In the rows, 128 means zero.
A single turn carries every row of the set below to another of its rows. Some are shown first; where does it send the rows asked next?
Q_661: [119 128 102 140 109 121  92 140 190 120 131 142 179 132 132]
Q_466: [141 131 134 131 111 131 138 160 128 153 116 152 163 100 142]
Q_29: [ 94 132  80 124 112 137 125 121 160 107 117 152 182 119 143]
Q_196: [125 134 129 125 131 137 122 117 176 134 115 121 110 143 139]
Q_796: [156 152  84 124 118 137 131 132 127  91  93 136 149 147 146]
Q_225: [133 154 103 145 126 157 117 117 140 137 114 131 110 132 112]
Q_970: [142 111 110 133 131 132 127 141 142 155 137 129 153  92 117]
Q_523: [141 126  96 120 116 126 176 158 155 129 127 130 133 137 132]
Q_501: [126 138 115 155 112 128  98 142 192 132 128 152 170 139 115]
Q_313: [130 124 123 140 127 117 122 147 122 155 117 144 155  95 122]
Q_502: [113 138  80 126 114 139 111 116 149 106 121 165 190 119 147]
Q_956: [164 130  75 133 138 121 141 132 125 129 137 143 136 132 117]
Q_809: [ 84 137  88 137 103 119 127 146 167 115 111 134 167 126 132]
Q_175: [ 95 126 129 122 126 109 129 144 164 124  95 137 135 134 142]
Q_423: [123 162  68 140 107 151 148 138 132 117 117 155 166 127 129]
Q_483: [117 140  97 130 118 119 136 137 151  97  83 114 136 147 130]
Q_245: [151 140 126 139 118 102 133 137 120 141 128 167 174 130 145]
Q_581: [142 130 139 136 113 103 142 166 167 136 114 150 141 148 137]
Q_398: [141 167 126 146 116 153 109 128 134 137 104 151 119 139 128]
Q_494: [160 154  85 147 114 150 102 132 152 123 138 168 179 134 126]
Q_136: [164 134 118 146 136  97 107 142 136 135 124 164 145 143 123]
Q_264: [131 111 102 129 123 113 160 133 162 142 147 120 158 122 123]
Q_165: [ 89 147  98 149 103 129 143 149 172 125 108 137 157 132 119]
Q_858: [149 160 135 136 106 167 121 138 162 136 112 144 123 143 136]
Q_854: [152 118 120 122 115 146 144 156 147 152 136 137 161  97 137]
Q_74: [179 140 102 127 123 135  99 130 161  99 112 138 159 153 140]
Q_860: [144 117 124 127 143 115  83 124 174 129 126 149 148 133 133]
Q_605: [ 97 126  97 127 109 133 114 126 181 113 119 153 185 124 144]
Q_505: [129 128  94 141 132  99 144 122 115 141 133 141 159 119 122]
Q_757: [154 124 133 128 109 116 149 148 166 143 143 147 174 134 147]
Q_895: [121 139  93 104 121 143 162 138 130 112 104 144 142 127 159]
Q_143: [161 142 134 124 129 147 106 115 165 133 124 143 125 148 153]
Q_367: [149 144  81 133 109 140  96 134 156 112 136 163 190 129 145]
Q_137: [154 157 114 122 130 150 122 110 124 126 112 150 121 142 156]
Q_393: [140 148 113 135 116 170 130 129 168 137 122 123 113 136 122]
Q_902: [119 148 109 125 130 140 138 113 135 127 103 126 107 138 144]
Q_692: [140 126 115 134 123 118 103 135 185 105 101 116 145 153 125]
Q_428: [171 130  86 109 138 149 114 119 136 118 136 157 155 128 150]
Q_17: [115 132  98 128 113 134  98 122 170 112 123 167 193 125 147]
Q_917: [115 152  67 128 103 139 132 138 132 107 117 153 177 123 147]

Q_902 goes to Q_196
Q_423 goes to Q_165
Q_398 goes to Q_225
And these:
Q_523 goes to Q_581
Q_74 goes to Q_796
Q_895 goes to Q_175
Q_466 goes to Q_313
Q_245 goes to Q_505
Q_17 goes to Q_502
Q_809 goes to Q_661

